One turn moves every row onto another: examples first, then more rows asked
duriv: [  8 -23  15  -5  12   1   0   5 -11  -9 -11   5]
nezo: [ 14  -4  -5   5 -19   4   4  11  -6  10 -12  -6]
nif: [  5   0  -1  12 -14  -3   6   4 -10  20 -13  13]
kozut: [ 12 -24  14  -8  -3  -3   5  -2 -16  19  -3   4]
Kune: [  4   5  -9   0  -1  -1   5   8 -11  18 -15   6]
Tate: [  2 -20  18   4  15 -12  -1   7 -11  -5  -3   9]
Rir: [  3  -6   8   1  -3  -3   5   6 -15 -24  -3   0]
sib: [ 14  -8  -9   3 -19   3   5   4 -14  18  -5   4]
moba: [ -1 -11   8  -3  -4  -8   2 -13 -10 -19   1   7]
tas: [  3 -22  14   3  13 -12  -3   4  -3  -6   1   8]
tizek: [  1  -4   7   8   1  -3   5   8 -15 -22  -3  10]
sodi: [  9  -4 -12  -4  -7 -12   0  -2  -8  16  -2  -9]
luko: [ -3  -8   6   4  -1  -7   2 -11 -11 -17   0  17]
vuka: [  9 -21  -5  12   7 -11   1   4  -4 -12 -11  -2]
zis: [ 11 -17  11  -1   1  -9   9  20   1  12   2  -4]
pum: [  5 -18  -3   6   9  -6   7   1  -2 -10 -22   7]
gud: [  5  -1   0   0 -18  -9  13   5  -8  21  -8   5]
genet: [  3  -9  13   3 -11  -5   7   5 -13 -17  11   7]
reve: [  0 -10  14   9   9  -7  -8  -6 -12  -2  -4  -9]
Gedub: [  3 -12   6   2 -10   1  10   3  -8 -19   5  17]
Mipo: [  8 -25  10  -6  11  -1  -2   2  -4 -11  -8   5]
pelas: [  4 -11   7   4 -11  -3   9   7  -9 -20   9  12]
rig: [  7 -17   3  14   7 -12  -6   0 -10  -8  -2  -9]
Pinag: [  2   4  -6   1  -1  -5   0  -1 -12  23  -8   6]
mabep: [  6 -25   9  -2  11  -7  -3   2   1 -10  -1   6]
Lud: [ -2  -6   5   9   3  -5   3   1 -14 -18  -2  18]
Popo: [ 12 -22  16  -6  -4 -12   9   9 -10  16   0  -5]
kidel: [ 12  -4 -15  -5  -7  -7   5   7  -7  11  -9  -9]
sogez: [  4  -1  -8  -1  -5 -11  -2  -6 -10  22  -2  -1]
zun: [  0  -9  16  -3 -11   2   8  -2 -15 -15   4  13]
numaz: [  2  -2   1   8 -16  -8   3  -6  -5  22  -7   9]
zoret: [ -5  -6  17   3  10  -3  -3  -9  -9  -1 -15   0]
koro: [ -3 -11   9   0  10  -2   6  -6  -5  -5 -23   8]
Nok: [  5 -20  19   0  14  -5   0   8 -15  -6  -8   7]
per: [  6  -4  -1   3 -20  -8   0  -7   0  17  -4  -2]
pek: [ 10 -19   2   0   4  11   1   9   2  14  -2  16]
rem: [ 11  -7  -5   1 -19  -4  11   5 -15  20  -9   7]
vurer: [  6   1  -4   1 -17   2   1   5   0  19   1  -1]
gumum: [  0  -8  17   0 -11  -2   7   0 -16 -14   8   9]
Falo: [ 11  -4  -8   3 -18   7   0   5  -7  17   0   1]
Tomon: [  1 -10  10  -2 -10   3  10  -1 -11 -17   2  18]
tise: [ 10   1 -13  -3  -4  -2   7  12  -9  13 -15  -2]
tezok: [  9 -15   4   3   4   2   5  20   7  11   1   6]
Duzuf: [ 12  -6  -4   1 -22  -3   1   1  -1  12  -6 -10]
Kefor: [ 11  -1  -4  10 -16   3   6  12 -11  14 -16   5]
zana: [ 11 -23   7  -5   1   8   1  -2  -9  18  -4  14]
Sudeg: [  2  -9   9  -5  -5  -6   4  -5 -12 -23  -1  -1]
Dizi: [  2   2   1   0 -17  -6   8   6   0  20  -2   2]

Falo goes to vurer
nezo goes to Duzuf
Kune goes to tise
Now these:
zoret goes to koro
tezok goes to zis
zun goes to Tomon
Lud goes to tizek
duriv goes to Mipo

One turn moves every row onto another: examples first, then more rows asked
Dife: [  1  -6   0 -13  17  17  -2   7   0   5 -16 -10  -5   2 -12  -3   5  11
   6  -3   0   0]
Dov: [  2  -5   0   3  -3  -6 -14  11 -12  16   5  -9  12  10   1   0  -7  -3
   4 -14  10   3]
vevul: [ -9  -4   0  -4  -8  -3  -1   8  -7  -5   0  -9  12 -14  -6  12 -14  16
  -2  -1   3 -12]
sop: [ -8  -7  -2  -4  10  11 -10  13   0   9   8  12   2   1   2  15  20  13
   3  -9  13  -8]
vus: [-5 -7 -6 11 21 11 -1 13 -7  5 -7  5  9 -1 16  8  4 20 -1 -2 -3 11]
Mupu: [-4 -2 21 -7 -1  7  0  2 -6  5 -7  3  1 16 -1  5 12  0  9 -7 -2 -9]
Lav: [ 24   3  -7  -2   9  -1  -9 -19  -8  -1 -13   3  -1   3   4   5  12  -1
  -2   0   1  -6]
Sekop: [ -5   0  -3   2 -11   2 -18  -1 -17  14   9 -16   3   1   3   0   3  -4
   1  -4  13  15]
zovug: [-16  -2   5   5  10   8   5  14 -10  -2   1   1  -2   1  21   3  13   7
  -2  -3  -9  13]
kek: [-16   6 -13  -7   6   2   1   0  -7   0   5  -3   2  -4   2   9 -13   4
   6  -6  -4 -27]
rek: [  0  12 -13   2   5   7  -2  -5 -16  17   5  -8   1  -1   2   3 -16 -18
   9  -4   6   1]
tinid: [-13   4   0  -6  -6  18  -1   7 -14   3   4   6  -3 -12  -6  13  25  10
  -4   3   0   4]
fivub: [  8   2  14   0 -15   6  -3 -12 -11   3  -7  -6 -10  -3  -2   2  11   6
  -4  13   1   0]
todeg: [-11   7 -28  -7  11   4   1 -11 -11  -2   8 -16  -5  -3   4   3   7   9
   5   0  -4 -11]
ser: [  4  -5  -9  12  14   9   2  -2  -5   3  -3  14   3  -6  15   8 -12  21
  -1   6  11   5]
meri: [  3   1  -8   3   3  -1  10 -11 -11  -8   1  22  -5  -1  18   0  -9   9
  -4   3   7   2]
Vipa: [ -8   2  -2  -2  -1   0  12   0 -15 -11   3   9 -12  -1  18  -7   6   4
  -6   2  -6  11]
revoz: [ 9  1  1  0 20 17 -6 -8  7  8 -7 -7 -8 -6  8 14  1 -5  9  4 12 -6]
zuza: [  8  11  -9  -5  -1   2  13  -1 -20  -4   2  14   2  -5  -3  12  22  -3
  -3  -2  -8  -5]
Duvus: [ 17   4  -7   4   4   1  17   1  -2   3  11   7  -8 -13   3  17   5  -2
   0   9   9 -11]
femu: [ -7   2 -12   3   2  -1  -1 -13  -9  -3  14 -23   6  -3  13  18  17   9
   8   3   8   1]
kap: [ 15 -11 -17  -2  14   2   2  11   3   5   6   5  -5  -7  -6   6   8  19
  -3   0  13  -8]
laf: [  1  -6  -4  -1  -6 -12  -4  -1 -11  -9   3 -13  23  -2   3  17   9  15
   2  -8   6  -2]
kigi: [  6  -1 -11   1   2   1  -3  10 -13  17   0 -13   4  -1  -9  -6 -20  -2
   4  -6   6   3]
Buv: [  0   9 -19  -4   0   3 -12 -11 -24  10   2  -8   4   4   1  -4   3 -11
   3  -9   5  12]

tinid goes to kap
vevul goes to todeg
Now these:
Vipa goes to vus
kigi goes to Buv
fivub goes to Dife

